0: [146 151 144 201 149 117 151 098 159 146 152 132 170 119 108 103]
1: [111 141 170 139 166 096 107 120 133 145 104 139 137 119 140 143]
2: [163 136 131 075 147 155 153 109 123 184 142 151 121 144 132 146]
3: [082 138 087 137 137 110 077 152 131 127 179 119 131 135 122 137]
4: [152 082 119 128 111 114 160 081 137 099 131 131 145 129 171 116]
5: [163 116 060 186 147 083 112 066 127 132 085 145 128 128 154 138]
6: [091 140 086 133 127 123 081 148 139 123 175 125 127 140 135 136]
7: [065 136 116 074 174 153 104 129 142 173 142 128 122 109 097 107]
8: [143 030 089 127 067 161 125 161 161 090 154 144 109 089 160 099]
9: [132 145 132 081 131 106 089 134 090 138 149 126 101 123 138 181]
10: [100 108 077 136 089 116 090 169 113 097 178 134 104 141 130 142]
11: [131 107 146 141 151 142 163 112 152 127 081 122 149 142 144 077]
12: [113 096 131 054 114 165 111 141 121 133 166 143 083 111 126 129]
13: [204 047 098 125 047 100 178 069 103 051 132 137 141 141 202 129]
14: [120 146 167 070 162 144 080 116 092 140 088 108 099 129 118 152]
15: [136 134 119 165 148 112 163 117 146 133 134 118 161 141 149 092]
16: [174 129 153 098 082 112 125 076 082 095 075 090 111 185 154 172]
17: [098 129 119 078 186 192 072 122 170 216 146 159 126 085 071 117]
18: [131 197 134 090 224 102 155 060 088 186 149 102 141 131 120 143]
19: [142 150 090 138 096 106 040 119 102 143 104 124 094 151 114 166]
20: [156 146 120 164 128 108 164 125 130 156 138 164 135 141 128 127]
21: [106 102 109 092 117 155 094 156 143 136 135 128 094 110 106 107]
22: [126 157 171 080 129 147 132 172 078 135 110 134 108 095 125 150]
23: [094 128 116 239 090 127 065 201 206 122 183 137 168 127 087 076]
24: [082 211 165 150 212 152 129 110 135 183 072 097 160 185 104 086]
25: [064 142 086 159 145 130 063 136 156 141 158 135 131 138 102 112]
26: [139 109 084 161 091 126 089 079 118 125 091 131 112 150 134 107]
27: [129 080 125 101 099 113 131 116 110 095 126 130 113 131 148 117]
28: [133 123 129 157 116 122 124 114 152 131 186 133 146 115 107 124]
29: [166 147 154 154 105 111 176 139 106 069 164 117 133 113 132 148]
30: [100 085 115 179 103 147 109 147 144 107 084 150 122 111 160 098]
31: [149 111 104 082 150 144 161 084 126 146 124 128 135 144 144 115]
32: [118 091 100 131 128 128 130 111 139 120 139 127 147 123 142 106]
33: [119 125 153 138 159 105 121 093 119 093 091 091 156 114 149 136]
34: [163 155 104 136 142 066 180 094 085 105 159 109 151 129 147 148]
35: [167 117 122 180 084 103 151 149 137 111 137 177 133 122 144 122]
36: [142 136 090 075 097 106 096 122 085 104 153 139 090 114 142 186]
37: [177 170 158 087 143 100 204 039 079 145 056 125 137 167 183 177]
38: [133 153 111 163 108 136 126 160 129 158 103 134 158 172 143 107]
39: [135 160 147 180 148 107 177 129 142 108 142 116 176 104 114 134]

[096 216 184 151 255 110 163 074 123 197 042 088 188 138 099 100] 24 18 1 33 11
[125 090 124 096 098 119 135 116 112 090 118 135 120 140 142 120] 27 32 4 31 21
[176 186 146 119 154 089 161 020 088 147 082 113 160 239 148 157] 37 16 18 34 31
[079 114 115 066 152 154 101 116 133 166 142 125 110 112 097 112] 7 21 12 17 14
[118 171 127 106 213 109 147 083 100 189 160 112 141 129 123 151] 18 2 1 31 7
[212 130 142 159 103 095 196 121 111 072 131 104 152 138 133 156] 29 34 39 35 4
[162 085 120 176 034 129 144 169 142 095 155 176 111 114 158 119] 35 8 30 27 10
[142 125 149 109 087 179 083 168 137 110 097 145 082 149 103 156] 21 12 22 14 19
[093 155 123 170 160 147 115 158 147 191 103 147 145 162 115 097] 38 25 15 20 1
[118 092 130 049 080 151 125 148 106 122 135 148 065 125 136 152] 12 27 21 36 9
[126 153 135 067 136 128 079 112 102 145 146 142 096 103 140 174] 9 36 14 12 22
[098 112 117 232 099 150 055 214 224 111 178 121 168 120 087 070] 23 25 28 6 3
[118 194 162 142 158 127 153 156 126 130 161 090 151 118 087 137] 39 28 0 29 1
[189 169 108 137 180 056 153 005 093 168 044 109 143 192 163 180] 37 5 16 18 34
[081 072 091 115 106 180 098 170 176 140 157 149 112 089 119 091] 21 8 12 32 30
[156 089 099 183 054 126 141 171 153 089 154 178 122 122 159 108] 35 8 30 10 32
[121 106 128 067 086 169 133 149 104 113 141 148 070 113 132 138] 12 21 27 22 36
[094 120 087 199 099 132 082 191 179 115 191 142 147 131 088 102] 23 25 6 3 28
[191 132 152 171 101 098 195 138 121 067 142 118 157 122 128 165] 29 39 35 34 20
[093 206 136 134 219 123 066 061 132 226 072 118 128 187 108 129] 24 18 1 14 7
[166 124 118 138 089 142 139 129 135 110 138 153 120 129 145 133] 35 20 27 32 4
[076 127 156 119 105 156 038 159 137 105 093 115 088 108 104 119] 21 14 30 25 6
[137 122 070 165 093 132 093 090 105 136 083 149 106 134 127 118] 26 5 19 30 32
[089 120 111 076 154 188 071 115 178 211 152 162 113 084 071 099] 17 7 21 12 25
[136 105 106 112 062 117 117 186 107 110 191 132 099 098 111 140] 10 21 12 36 27
[127 149 115 135 123 115 136 166 141 150 166 128 146 103 091 137] 28 20 3 6 39
[087 208 182 150 222 157 134 122 142 201 070 082 174 173 115 085] 24 1 11 18 38
[097 120 111 089 160 199 072 129 168 207 150 160 113 084 062 108] 17 7 21 12 25
[136 142 112 153 149 107 159 110 149 132 126 133 139 138 153 099] 15 20 32 11 0
[131 092 116 041 069 174 122 148 109 124 166 142 080 107 127 147] 12 21 36 27 9
[091 109 119 058 113 158 115 126 110 142 158 133 068 110 120 136] 12 21 9 7 36
[123 173 106 132 213 105 171 045 092 178 144 096 145 154 138 124] 18 31 34 15 2
[101 223 157 126 254 097 185 086 109 179 140 089 179 109 095 156] 18 24 39 1 0
[107 189 120 095 215 122 145 072 102 182 144 110 131 125 124 146] 18 2 7 31 1
[166 147 079 085 142 069 145 063 056 124 144 106 127 149 173 197] 34 36 9 16 37
[142 058 088 118 079 152 134 149 152 105 136 146 116 101 129 092] 8 32 27 21 30
[096 105 156 110 104 161 031 155 135 103 098 125 077 098 097 131] 21 14 12 19 30
[118 079 114 139 120 138 133 129 169 127 127 146 148 092 126 065] 32 30 11 28 15
[112 110 156 199 091 154 104 226 171 067 174 142 132 066 084 115] 23 28 35 30 10
[172 118 148 110 058 118 111 086 082 067 080 108 098 183 170 163] 16 27 26 4 36
[171 114 131 071 139 141 201 063 117 143 111 124 136 155 153 140] 31 2 4 37 11
[157 163 134 093 148 144 152 123 100 202 149 178 095 136 094 146] 2 20 22 9 31
[142 119 118 084 092 122 157 111 086 113 129 120 105 131 159 135] 27 31 36 4 9
